One turning vector, and how many steps it has turned
The counts run from 0 to 297.
[143 130 171 149 149 129 132 101  93 137 151 131 138 184 126 153 182 109
  67 135 114 164 121 171 128 106 131 143 143 125 125 140 170 146  83 146
 166 117 125 139  83 112 135 133  97 147 192 175 108 141 123 141] => 44
[150 138 137 137 140 105 135 114 170 122 121 145 132 159 154 101 125 132
 111 135 139 129 109 160 131 106 125 177 116 154 122 156 101 101 164 154
 144 105 157 101 124 131 151 117 119 175 134 174 118  85 203  91] => 179
[160 133 131 151 155 116 127 106  97 171 167 127 149 167  89 119 122 121
 106 127 122 144 116 172 112 105  77 183 153 126 116 134 158 134  91 180
 134  97 147 138 159 124 154 135 150 161 171 151 113 118 151  97] => 34
[132 186 137 151 113 185 142 112  86 110 117 154 160 125 120 126  98 139
 155 135 143 156 151 128 131  86 156 151 121 156 108 163 170 152 171 113
 172 117 133 144 127 127 206 142 138 113 125 141 104 133 181 112] => 146
[113 176 142 147 140 141 152 117 139 121 124 152 166 162 131 124 132 111
 122 150 136 125 114 151  84 112 101 156  86 167 111 162 131 142 136 155
 153 108 113 129 161 158 182 170 176 155 114 155 107  93 176 106] => 151
[119 188 169 144 184 148 137 119 130  97 124 161 154 156 170 129 144 134
 108 139 148 114 135 110  94 108 127 174 125 146 115 164  81 125 131 133
 139 104  92 133 175 133 155 101 131 164  89 136 121 117 147 136] => 289
[ 72 172 132 160 179 115 172 171  97 103 118 158 143 160 129 157 129 121
  91 128 117 132 126 103  96 105 141 145 153 155 120 113 101 118 110 136
 139 121 136 172 155 121 211 144 176 165 141 177 126 115 157 121] => 3
[ 95 165 120 130 118 122 146 125 120 108  83 131 142 144 106 126 124 107
 109 132 124 159 152 159 113  90 160 147 105 167 104 142 138 161 120 165
 175 140 145 115 120 145 193 177 137 157 161 180  95 131 161 137] => 166
[154 135 130 142 208 109 133 151 126 127 144 139 152 161 123 103 110 174
 117 114 135 115  90 146 141  98 103 183 144 143 120 118 152 121 126 137
 112  79 159 138 131 102 165 121 174 181 174 151 108 119 174 112] => 22
[130 199 150 169 161 168 166 139 105 117 125 182 110 159 141 145 139 146
 112 126  99 167 146  79 107  99 175 124 115 149 135 130 160 126 140 126
 158 132 130 177 124 154 171 136 167 156  97 161 138 110 144 115] => 141
[152 121 172 143 174 122 120  96 142 144 162 146 161 185 153 147 164 116
  75 156 144 121  90 175 124  91  99 156 124 118 137 160 135 153 123 117
 136  89 116 146  77 129 131 102 121 160 175 159  96 116 139 107] => 43
[116 157 174 161  99 147 141 124 119  97 140 120  97 162 142 139 128 148
  73 142  91 126 145  66 121 159 103 153 165 122 152 172 124  82 102 134
 152 115 124 134 128 109 124  92 114 107 136 179 161 122 136 133] => 88
[117 139 166 138 109 159 130 119 138 105 115  95 106 142  95 110 101 175
  77 137  77 134 169 118 157 169 137 146 114 141 144 166 170  99 114 134
 163 130 148 123 114 109 159 159 104 108 149 177 159 116 155 168] => 77
[178 131 135 173 141 146 114 116  89 165 132 115 158 144  97 111  85 149
 113 107 152 163 122 175 161  73 150 148 125 134 119 139 162 109 167 143
 144 137 133 148  74 135 157 112 111 164 157 149 124 134 173 110] => 37
[133 151 114 135 136 114 116 115 103 107  97  83 161 135 106 112 108 147
  88 117 122 145 109 186 121 114 156 139 137 164 105 101 143 106 104 175
 142 126 149 108 127 103 159 150 145 164 214 179 138 143 158 165] => 186
[129 137 148 154  90 143 121  77 173 135 154 100 135 159 118 106 109 159
 119 151 115 109 162 130 153 109  72 154 112 113 124 200 151 119 137 159
 180 105 151 119 106 137 128 137  85 124 150 162 123 101 153 129] => 62
[151 181 125 134 110 111 147 121 128 128 134 120 144 156 109 106 124 129
 114 135 146 119 109 171  79 100 103 186 140 160 117 131 136 136 132 180
 135 103 163 122 174 130 161 134 177 138 165 177  99 102 169  92] => 171
[108 131 160 167  92 154 133 101 124 124 160 127 109 188 114 161 139 126
  64 145  87 125 169 109 131 139 111 152 161  99 151 165 119 112 117 156
 177 133 149 140 107 120 138 119 102  98 153 182 156 128 141 120] => 72
[125 104 130 118 124 121 148 121 155  77 174 109 120 155 125 149 114 161
  63 152  92  78 163 134 159 126 108 190 137 119 150 112 134 128 144  78
 137  98 147 107  95 101 102 126 145 148 163 152 142 136 147 128] => 75
[129 191 187 148 139 169 166 129  66 110 114 154 121 169 136 149 164 146
 138 134 122 176 145  71 104 137 165 138 126 132 131 161 145 127 122 127
 155 124 100 177 139 127 172 123 132 134  88 158 129 122 148 135] => 125
[105 149 158 167  94 143 170 135 100 110 162 128 140 211 123 174 145 111
  86 174 118 119 163  96 126 173 104 140 136 106 152 168 132 124  97  82
 139 127 113 156 129 140 141 121 145  75 133 155 150 133 144 108] => 245
[168 118 141 155 133 121 144 116  84 140 144 101 117 149  84 103  91 163
 116 101 128 136 137 144 170 102 109 175 142 100 150 147 131  90 145 140
 140 110 136 123  70 126 114 110  83 165 166 152 125 118 186 120] => 211
[139 145 154 179 119 143 156 126  95  86 126 126 157 166 130 120  86 151
  79 152 136 130 145  89 124 142 165 126  99 150 122 126 101 116 185  87
 145 172  91 154 107 127 112 117 124 133 108 152 175 141 138 170] => 258
[135 145 157 140 111 149 121  91 183 117 135  88 140 156 133 106  78 180
 105 145  99  99 159 123 164 163  89 149 102 139 134 188 143  89 135 140
 148 106 143 115 127 110 132 130 117 129 118 153 139 118 168 159] => 78
[116 192 179 161 170 159 162 103 120 108 158 148 128 136 139 118 135 172
 148 135 143 115 165 101 127 143  98 168 119 131 132 185 112 121 142 117
 135  80  73 122 171 119 130 107 140 174  83 132 113 101 154 150] => 115
[158  97 134 127 115 124 134  91  97 160 169 106 158 215 109 136 103 131
  79 144 122 126 122 194 142 124 106 183 130 108 138 160 151 122 150 119
 135 120 136 137  85 142 122 133 121 142 180 168 127 134 198  92] => 54
[179 135 166 159 142  95 138 111 102 136 129  99 157 164 117 129 145 128
  75 115 128 159 113 152 139 139 128 108 106 126 140 125 119  88 113 145
 131 130 107 130  76 100 113 129  91 178 167 193 149 116 170 163] => 206
[136 142 161 145 106 130 137 102  75 133 121 107 177 189  87 156 152 124
  97 137 134 145 144 154 131 164 131 133 104 101 149 162 157 115  76 129
 156 132  94 127  86 110 132 125  92 132 186 160 122 123 147 153] => 218
[105 148 148 145 181 139 140 125 100  71 130 146 189 147 146 150 112 132
  95 127 150  96 132 140 123  97 151 172 148 150  96 119  91 134 163  79
 127 112  88 121 126 106 163 119 149 160 120 126 123 154 145 141] => 285
[167 185 156 162 131 158 150 118  54  86 118 131 152 149 126 133 138 159
 116 129 157 156 147 116 116 154 145 154 126 126 107 126 165 152 124 128
 146 111  79 132 128  80 101  83 122 152 141 148 137 136 116 171] => 117
[129 133 139 154 168 126 125 138  67 124 102 124 181 161 122 132 145 104
  83 116 153 152 115 177 141  91 150 139 117 140 109  99 118 141  93 142
 155 118 107 140  93 117 152 121 119 166 204 169 103 154 128 151] => 28
[146 192 152 128 111 153 146 123  72 114 107 135 168 147  92 113 132 147
 149 141 139 132 126 143  76 159 128 152 110 143 109 139 184 160 120 127
 153 106  80 131 175 128 168 160 163 138 128 137 106 129 165 150] => 134
[ 94 173 117 156  68 151 169 130 121  97 140 125 168 154  93 130  88 142
 110 174 138  91 181 105 109 145  86 166 116 134 124 169 131 115 134  79
 139 131 103 140 167 145 162 146 151 103 122 130 134 131 163 140] => 256
[113 155 174 144 145 128 141 136 127  62 133 119 162 162 175 149 155 148
  58 158 109 110 130 126 147 187 136 152 129 131 153 142 110 124 119  92
 138 109  84 120 120  68 115  97 129 148 138 152 146 146 131 192] => 96
[189 140 136 139 142 121 132  99 128 152 147 104 134 168  71 106 101 159
  80 122 109 154 127 180 136 107 110 165 108 135 126 114 183 132 103 153
 149 118 139 130  93 116 119 156 134 169 180 177 138 122 152 162] => 49
[121 118 150 155 134 142 142 115 118 135 144 118 143 171  88 131  91 161
 114 149 107 138 162 144 179 135 122 124  75 110 154 168 140  80 163  80
 162 136 112 135  83 160 137 146 107 155 118 152 142  96 193 138] => 231
[140 146 143 148 123  96 181 157 118 103 143 124 150 178 108 138 104 135
 109 153  97  93 128 111  88 195 111 182 114 125 120 140 137 131 146  76
 138 122 118 119 168 146 134 160 171 160 128 162 158 125 188 146] => 260
[143 169 150 159 119 139 117 116 111 125 110 141 154 145 151  96 120 118
 137 144 130 173 107 129 116 105 153 122 113 193 108 184 138 119 157 163
 156 129 139 138 127 135 208 136 143 129 133 174 107 111 192 115] => 162
[181 142 132 147  96 139 145 112  97  87 148 105 121 155 118 105  84 175
 118 133 119 128 142 125 143 162 119 202 149 105 119 161 131  95 165 115
 119 106 132  95 125  88 122  98 110 155 136 161 145 134 185 121] => 90
